Here are some points:
[ -8 -10  -9 -13   3 -16  16 -15   5  -9  -3 -20 -10   5  -7  -2  -7   9
  -8  -8 -14  -2  -8  -3  14   6 -15  -7  -6  16  -7   5]
[-59  46 -34  49 -62  86 -89  22 -71  76 -58 -38 -13 -67 -31 -79  25 -27
  44  74  43 -71  -5 -45 -82 -76 -25 -17  54   3 -63 -54]
[  2  13  -1 -16 -20 -14  -7  19 -12  19   3 -17  -1  -9  32  -8  38   8
  26  -6  26  18  35  -5 -20   3  -1 -14   0 -39   4  -6]
[ 13  13  19   4  -4   1   2  35  -1  -3   4 -18   6 -17  33   8  20   8
   8  -9  11   6  30 -26  -9   8 -10  19   0 -18   8   2]
[-13  19 -13  42   8  34 -25   2 -14  24   3 -26  19 -12 -16 -19  22 -25
  27  15  15  -5  -8 -28 -15 -31 -20  -8  25   2 -15 -14]
[-10  39   2  33 -28 -12 -17  27 -32  24   2 -19 -17 -20   8 -60  24 -23
  26  31  36   0  18 -45 -28  -9 -70  -4  38 -21  -5 -14]
[ -1 -32   1 -13  13  -8  10 -34  11 -14   4  40 -12  38  -5  13 -56  29
 -34  -9 -29  27 -16  28  18  19   4  13  -2  48   4   6]
[  5 -26  -3 -25  21 -10  30 -34  15 -23  40   2  -4  10  -6  24  -5  27
 -18 -28 -18  -7 -20  18  17  14   7  24  -9  12   2   7]
[ 57   6  53  18   1 -41  20  43  36 -29   6 -18   3   1  70  22   0 -47
  14  -2  -8  17  71 -15  25  37  41   6 -64 -67  60  55]
[ 23 -14  -6 -13   0  20   5 -12  24 -27  18  -5  32  58  43  19 -22  19
 -23 -12  -3  35  13  23  19  14   5  30  -5  -6  17  40]
[ 18  19 -14  28   3 -18  -8  44   1  -1  -2  -3 -34 -23   3  11   1 -36
  16  -2  15 -20  24  18 -12 -13  50 -32   0 -23   7   2]
[ -8 -21  -4  -4  12  -5  20 -20   6 -14  31   6  37  17 -18   7 -26  40
 -22  -6 -25   0 -32  13  19  10 -16 -17  -2  23   0   0]
[ -9  42 -22  29 -37  19 -21  26 -16  28 -31 -15 -10  -3  -6  -9  24 -18
  46  22  24 -10   6  -8 -39 -30   7 -45  24 -15 -13 -20]
[ 13 -28  -9 -63  11 -30  20 -26  18 -32  14  11 -16  50  -9  22 -74  21
 -26 -24 -24  33 -16  22  23  25   3 -11 -23  10   3  11]
[  67  -17   25   12   13 -127    8  127   29  -13    6  -62  -28   -1
   54    5   29  -55   16    7    2   -8  127  -30   16   16   33   56
  -42 -110   77   33]
[  1  27  12  21 -15 -13  -7  19 -17  10  12  -8  -8 -12  12 -42  15 -15
  17  21  26   5  18 -30 -19   0 -54 -10  26 -17   4  -4]
[-13  28 -53 -10 -17  -9 -12   3 -19  12  -6   3  46 -52  -2 -15  11   5
  11  30  19   2  -1  -1 -14 -16 -33  14  22  -1 -12  -3]
[-26  32 -30  98 -43  64 -50   5 -45  43 -39   6  15 -12 -40 -27  10 -11
  56  20  44 -40 -11  -5 -48 -57  -2  -2  18  -2 -57 -65]
[-31  38  -8   8 -27  58 -41  11 -38  36 -20   3  24 -33  -9 -24  28 -11
  30  14  33 -27  -6 -35 -30 -16 -15  13  25  -7 -22 -26]
[ 31 -28   5 -43  -2  -1  16  11  28 -22  26  -5 -17  10  49  40  -6  -4
 -11 -26  -5  14  18   4  11  28  20 -33 -17 -32  35  48]
[  8   8 -25   9 -30 -15  -9  19 -10  10 -17 -21 -18 -22  26  -9  37 -35
  29  44  41  -3  31 -18 -18  -3  -1 -17  15 -56   6  -4]
[-13  46  -2  68 -18  36 -30  16 -25  27  -6 -29  11 -24 -35 -25  14 -19
  33  45  36 -41  -2 -27 -41 -32 -20 -73  30  -5 -29 -43]
[ -7   8 -14   5   2  -1  -1  -8 -15  11 -32  16  11  -2  -6   4  15   0
  14   1   3 -37  -8  -3 -10  -5  -8  -4  11  -1 -15  -2]
[-48   7 -26  55 -65  42 -64  -3 -28  32 -38  -5   9   7 -31 -39  14 -50
  31  30  26  -3 -14   6 -31 -49   5 -11  29   9 -49 -30]
[ -9  14 -23  12 -32   8   4   0 -18  12   0 -19  -1 -15  33 -21  34 -12
   9  11  31 -17  19 -31 -13  -6 -24  14  19 -24  -7   3]
[ 22 -24 -20  -5  20 -30  17  -8  23 -28  32 -38 -10  30  -3  11 -26   7
 -18 -38 -30   1  -3  36  25  13   3   6 -16  15  16  25]
[ -8  14  -5 -32  -2  36  -2   8  -8  10   0 -39  65  -2   7 -15  21  -3
  19  16  15 -27  10 -42 -12 -14   2 -47  11  -3 -11   3]
[ 16  17  -4  23  -3 -23  -8  43   4  -3  -5  -3 -37 -19   4  10   2 -37
  16  -2  15  -9  22   7 -12 -12  49 -27   1 -21   8  -1]
[ 19   5   1  -3 -16  -3   7  16  13 -12   5 -64   3  -1  35  23   8 -38
   0  24   7  -4  33  14  -1  10   5  11 -15 -14  20  21]
[ 33 -26  17 -23  29 -19  12  14  43 -19  43  -4  -9  33  -7  25 -28   6
  -6  11 -22  -8  13   2  36  24  45   4 -40  -4  29  18]
[-21  27  -4   0 -15  15 -40  20 -39  35 -43   3  29 -30  -9 -50  32 -20
  29  25  42 -57   0 -50 -27 -26  -9 -25  17  -9 -31 -38]
[ 13   3  18  19   6  -6  -3  68   6  -3  18  43   9  -3  23   0   4 -18
   9  16  -1  -9  38  10   0   4  27  -6  -3 -13  15   4]
[  2 -21  -3 -25  17 -13  10 -27  11 -13  32   2   7   7 -21  16  -2  13
 -11 -22 -16  -9 -26  14  16  11  16  16 -13  12  -1   0]
[   9  -31   -4 -125    6   -3   37    0   16  -24   -9   15   -8   -2
   40   18   -3   -1  -28  -18  -11    5   19   -5   24   16  -22   49
  -10    1   21   26]
[ 50 -27  26 -38   8 -10  17  20  39 -26  27  -3 -17  10  52  46  -6 -10
  -9 -26  -5  15  29   7  13  35  43 -37 -34 -36  50  54]
[  3 -36  20  -8  20 -29  41 -20  22 -40  67  26 -25  39   5  37 -21  12
 -37 -26 -35 110  -9  18  34  32 -16  44  -9  32  19  21]
[ -1 -10  41  18  32  13   0 -22   4  -4   9   5 -12  27 -35   4 -32  26
  -7 -32 -18  -4 -43  75  19   0  -4  -2 -12  33 -13  -2]
14 more points follow, each with its number after it:
[ 21  -6   2 -34  24 -22  40 -40  15 -35   9  61   2  11   5  41 -51  52
 -47 -27 -34  33 -32  24  27  29  -9  -5  -8  25  11  38] 0
[ -42   22  -19   41  -56  127  -35    9  -42   51 -101    0    1  -60
    7  -24  102  -25   24   43   41  -63    8  -42  -47  -26   -9   14
   50   -8  -23  -22] 1
[ -3 -28  -2  -2  15  -1   3 -27   6  -6   8  18 -15  29  -1   8 -52  24
 -26  -6 -21  15  -9  19  12  15   2  13   1  37   0   8] 2
[  1   1  10  -6  -1   8   2  -7  -4   3 -22  -3  -4  13 -20   7  -4  16
 -12 -10  -2  -8 -18  21 -10  -1  -5  -3   4   6  -9  -8] 3
[  7  -8  15  -5  18 -13   8 -12  14 -16   3 -17 -21  46 -11  12   4  15
 -17 -23 -26  33 -10  11  24  -4  10  15 -13  18   8  12] 4
[-20  30  -7  70  -9   9 -29   8 -11  18  -2  -2  32 -68   0 -35  14  -8
  18  15  31 -10  14  -5 -20 -12   5  -3  11 -13 -17 -15] 5
[-40  41 -21  88 -22  19 -48   9 -33  38 -13  -3  32 -95  -8 -59  24 -12
  28  29  45 -20  13  -7 -35 -31  -9   2  41 -15 -39 -39] 6
[-10  14 -47 -15 -11  -9  -6  -5 -11   6  -4  10  33 -37  -5  -9  -1  10
   1  22   8   1  -8  -3  -6 -11 -30  11  18   7  -9  -2] 7
[ -3  23   1   0   1   1  -1  17  -3  13  19 -17  62 -30  10 -12   7 -54
  16  12  16 -12  14 -14 -14  -3  -5 -37  18  -8  -6   1] 8
[ 21 -16  29  -8  38 -23  21 -18  27 -30  16 -23 -33  71 -15  27 -21  21
 -27 -55 -40  51 -14  24  40   7  16  -2 -27  24  16  22] 9
[ 15  12  12   0   6  -5  -2  44   5  -1   2 -43   4 -35  40  -3  17 -23
  15  -7  16  -8  33 -12  -7 -16  32 -10  -7 -42  18  14] 10
[ 17 -36  -6 -79  10 -33  24 -29  21 -39  14   5 -18  54  -6  29 -92  26
 -31 -15 -26  41 -15  22  24  33   3 -13 -23   9   4  12] 11
[ 13 -19 -32   1  26  -4  11  -6  25 -19   9  26   9  17  -8  15 -17   4
 -17  -6 -25  22 -19 -11  21  22  16  13 -37   7   6   4] 12
[-52  -4 -75 -13 -28  15 -20   8 -22  21 -15  22  11 -10  21 -89  13 -44
 -10  14  10  -5   1  18  -5 -43  -6 127  31  25 -10 -20] 13
Which two of these numbered points are nearest to each point below, ignoring the 2 directions in which the first points spread most? Their numbers follow each, nearest first.
[ 16  -6  -2 -27  21 -19  33 -34   9 -26   0  54   3   9   2  34 -38  42
 -36 -21 -28  18 -28  20  20  22 -10  -4  -5  20   6  30] > 0 3
[  2  -4  16  -8   6 -28  13 -14   0  -3 -12 -19 -16  -8  12  -2  18   3
  -5   0  10  11  11   0  -6   3 -35  -3   1  -6   2   7] > 3 4
[-31  12   2  14 -17  15 -24 -11 -25  33 -23  -7  -1 -32 -21 -31  41  27
  30  11  30 -19  -6   8 -33 -44 -19 -12  41   0 -27 -45] > 3 10
[ -2  26  -4   6 -12   9  17 -21  -7  -2   1 -16  29  -5  -2   0  14  30
   1  40   2 -23  10   5 -11  -1 -36 -11  17   2  -6  11] > 7 3
[ 19 -19 -33   1  31  -6  14   2  32 -24  14  30  16  25  -4  21 -22  -4
 -17 -12 -27  28 -12 -13  25  27  21  20 -47  -3  14  10] > 12 2
[  3  -5  -8  -2 -11   9  -7   9 -10  12   9  19  78 -23  17 -13  35 -10
  17  31  24  -1  12 -55  -9 -13 -24 -34  13 -20   2  13] > 8 7
[ -7  31   2  31 -48   2  -9   9  -9  17 -14  -1  15 -27   1 -12  -4  -8
  25   7  31 -17   0  -9 -25  -5 -37 -41  11 -24  -8 -19] > 0 3
Now 14 new points, numbered from 0 again:
[ -2  -8 -14 -22   9  13   4  -9   3  -4  -2  14 -12  -7  -9   4  -4  45
 -18 -19 -15  -6 -18   0  12   2 -18  27   8  38  -8  -1] 0
[  4  -2  -6 -14  14   4   5 -24   4  -3   8  19  -8  12 -21  18 -21   2
  -4   3 -17   4 -14 -21  14   9 -21  -3 -10  11   9  -2] 1
[  2  14  32  -4 -14  -7  -2  -5   2   1 -15  10 -38   8 -12  -4   9   7
  11  -4   1   2  -9  11  -4   4  -9 -10  -1   2  -5  11] 2
[  49  -35   58   18   50  -75   14   17   60  -36   34   16    7   40
    2   41  -25  -10  -13  -24  -42   64    8   20   69   69  118   -1
 -107  -11   71   39] 3
[ -8   6  14  -5   0 -12  -1  -8 -11  13 -26 -17  -5 -18   6 -11  20   0
   2   5  15  -1   7 -11 -14  -8 -26  -3   8  -5  -8  -5] 4
[-15  20   2  -3 -11   7 -28  15 -30  25 -33   1  22 -21  -1 -37  24 -12
  20  17  32 -42   3 -38 -19 -19  -8 -16  12  -7 -22 -27] 5
[ -15   -6  -29   -4   21    0   -6  -30   15  -11    8   30 -103   18
  -23    2  -19    3  -15    2  -12   28  -44   23   13   -2   24    9
  -14   39   -3  -10] 6
[  55  -12   25   16   12 -100    5  109   23   -8    8  -51  -20   -5
   48    3   23  -50   19    4    5  -11  113  -27   11   15   25   47
  -32  -95   63   27] 7
[  2 -37   4  -9  20 -11  10 -35  14 -14  10  31 -19  43  -3  12 -67  30
 -36  -9 -31  30 -15  33  19  23   7  15  -4  50   5   9] 8
[ -8 -22  -3 -22  19  -1  -4 -33   5  -3  -2  59 -29  36 -35   0  -5  29
 -19 -20 -19  19 -55  24  11  -7  -8  10  -4  38  -8 -12] 9
[ -3  21  23   4 -18   3 -11  -1  -7   8 -12   9 -24  -3 -12  -9  12  11
  16   2  10  -6  -8  -1 -13  -5 -11 -16   7   1 -11   1] 10
[-41  45 -15   2 -31  66 -55  15 -48  46 -32  -3  30 -41 -19 -34  29 -16
  38  17  38 -32 -11 -44 -36 -23 -12  19  27  -4 -30 -41] 11
[-38  39   3  -4 -18  47 -44  15 -44  61 -62 -12  49 -44 -11 -41  28 -12
  29  25  32 -44   0 -55 -39 -40   4 -16  31  -4 -38 -38] 12
[-27  21 -27   5  -4  10  -6 -17 -20   0  17  13 -18 -15 -23  -4   4  15
  -3   2   0 -16 -19  11  -6 -14 -27  -1   9  27 -23 -24] 13
The same question for these:
[  9  35  -2   4 -21  -1  -8  16   2   0 -10  13  54  12  13  -9  11 -20
  32 -10  12   3  15  -7  -9  -6  17  -9 -16 -23   5   3] > 5 11
[ 14 -42  -2 -17  22 -16  19  -8  20 -15   8  11  13   7  13  23   2 -14
 -20 -14 -12   3   6  31   9  15  12 -14 -13  13  16  15] > 5 4
[ 14 -23  65  14   3  -2   6  35   3   5  -8  24 -12   0  13   3  11 -11
  16   4   1   8  19 -10  -3   4  30   8  -9 -37  12   5] > 10 2
[-16 -30  -8   2   1   5  14 -39  13 -13   0  22 -23  16   5  -5   6  12
 -40  -7 -17   5 -20  19  22   9 -23  36   5  42   3   5] > 0 4
[ -19  -10  -31   -4   28   -4   -1  -37   10  -11    6   19 -104   20
  -24    3  -17    8  -20    1  -12   34  -48   24   14   -3   16   13
   -9   45   -3   -8] > 6 9
[  2  49 -18  15 -38  13 -18  24  -7  14 -20  10  62   6  13 -19  24 -26
  49   2  23  -2  21 -11 -25 -21  12 -18  -4 -30  -2  -6] > 5 11
[ 25 -12   3 -24  40  12   1  32  37  -9  74 -10  43  18 -13  14 -23 -16
 -11 -28 -33  -4  -2  27  24  20 127   4 -51  -9  21  13] > 3 11
